In the data rows, the value 128 means zero.
Here are some points:
[ 69 150  88 196 111 167 144 207  89  79  73 163  92 177  69 148  78 150
 111 161 109  96 153  79]
[155 150 168 104 111 167 112 107 169 130 157  82  92  95 155 148 160 150
 117  79 109  96 126 161]
[ 69 150  88 104 221 167  87  91  89 130 157 163  92  95  69 148 160  55
 182 161 212 178  70 161]
[155  55 168 196 111  87 140 139 169  60  73  82 173 177 155 148 160 150
   5  79 109  96 161  79]
[155 150  88 104 111 167  28  56 169  87  73 163 173 177 155  48 160 150
 153  79 109 178 247  79]
[155  55  88 104 221 167 150 189  89 138 157  82 173  95  69 148 160  55
 156  79 212 178 111 161]
[155 150 168 104 111  87 119 119 169 133  73 163  92  95 155 148 160 150
 126 161 109  96 143 161]
[155 150 168 104 111  87 111 124 169 143 157  82  92  95 155 148 160 150
 115  79 109 178 128 161]
[ 69 150 168 196 111 167 144 180  89  99  73 163  92 177 155 148 160 150
 137 161 109  96 138  79]
[155 150 168 104 111 167 134 133  89 125 157 163  92  95 155 148 160 150
 134 161 109  96 135 161]
[ 69 150 168 104 111 167 112 119  89 136 157  82  92  95  69 148 160 150
 131 161 109 178 113 161]
Then 19 other points, each followed by its number:
[155 150  88 104 111  87 127  32  89 204 157 163  92  95 155  48  78 150
 187 161 109  96 147 161] 0
[155 150 168 104 111 167 113 123 169 131  73 163  92  95 155 148 160 150
 117 161 109 178 129 161] 1
[ 69 150 168 196 111  87  49  76  89 107  73  82  92  95  69 148 160 150
  96 161 109  96  81  79] 2
[155  55 168 196 111 167 135 155  89  96  73  82 173 177  69 148 160 150
  93 161 109  96 113  79] 3
[155 150 168 104 111 167 138 141  89 130  73 163 173 177 155 148  78 150
 141 161 109  96 120  79] 4
[155  55 168 104 111 167  99 110 169 192 157  82  92  95 155 148 160 150
 109  79 109  96 175  79] 5
[ 69 150 168 196 111 167 119 118 169 108  73 163  92  95 155  48 160 150
 110 161 109  96 136  79] 6
[ 69 150  88 196 111 167 139 163  89 109 157 163  92 177  69 148  78 150
 136 161 109  96 154  79] 7
[155 150 168 104 111  87 122 117 169 127 157 163  92  95 155 148 160 150
 128 161 109  96 137 161] 8
[ 69  55 168 196 111  87 194 188 169  87 157 163  92 177  69 148  78 150
  58  79 109  96  40  79] 9
[155  55  88 104 111  87 210 156 169 196 157  82 173 177 155 148  78  55
 101  79 212 178 180 161] 10
[155 150 168 104 111  87 124 116 169 129  73 163  92  95 155  48 160 150
 119 161 109  96 154 161] 11
[155 150  88 104 111 167 129 123  89 122 157 163 173 177 155 148  78 150
 148 161 109  96 138  79] 12
[155 150  88 104 111  87 138 104  89 161 157 163 173  95 155  48  78 150
 167 161 109  96 139 161] 13
[ 69 150 168 104 111 167 104 129  89 132 157  82  92  95  69 148 160 150
 136 161 109 178 129 161] 14
[155 150  88 196 111 167 149 142  89 124 157 163 173 177 155 148  78 150
 147 161 109  96 126  79] 15
[155 150  88 104 111 167 139 122  89 132 157 163 173  95 155 148  78 150
 139 161 109  96 137  79] 16
[155  55  88 104 111  87 140  86 169 208 157  82 173  95 155  48 160  55
 177  79 212 178 171 161] 17
[155  55 168 104 111 167 151 160  89 123 157  82 173 177  69 148 160  55
 144 161 109 178 135 161] 18
Which of these numbered points is nearest to each point below, looking only along the 2 directions in which the first points spread most? Its number follows each.
[155 150  88 196 221  87 138 145  89 137 157 163 173 177 155 148  78 150
 154  79 109  96 137  79] > 12
[155  55  88 104 221  87 134  23  89 254 157  82 173  95 155  48  78  55
 240  79 212 178 107 161] > 17
[ 69 150  88 104 111 167  97 120 169 149 157  82  92  95 155 148 160 150
 115  79 109 178 111 161] > 10
[155 150 168 104 111  87 127 129 169 126 157  82  92  95 155 148 160 150
 105  79 109  96 135 161] > 5
[155 150  88 104 111  87 152 129 169  92  73 163 173 177 155  48  78 150
  72  79 109  96 138 161] > 11
[ 69 150 168 104 111  87  94 103 169 119  73  82  92  95 155 148 160 150
 107  79 109 178 124 161] > 8
[155 150  88 196 221 167 141 139  89 138 157 163 173 177 155 148  78 150
 151 161 109  96 137  79] > 15
[155 150 168 104 111  87  11   0 169  14  73  82  92 177 155  48 160  55
  64  79 212 178 155 161] > 5
[155 150 168 104 111  87 136 128 169 124 157 163  92  95 155 148 160 150
 125 161 109  96 142  79] > 11
[ 69 150 168 196 111  87 134  95 169 118  73 163  92  95 155  48  78 150
 136 161 109  96 144  79] > 6
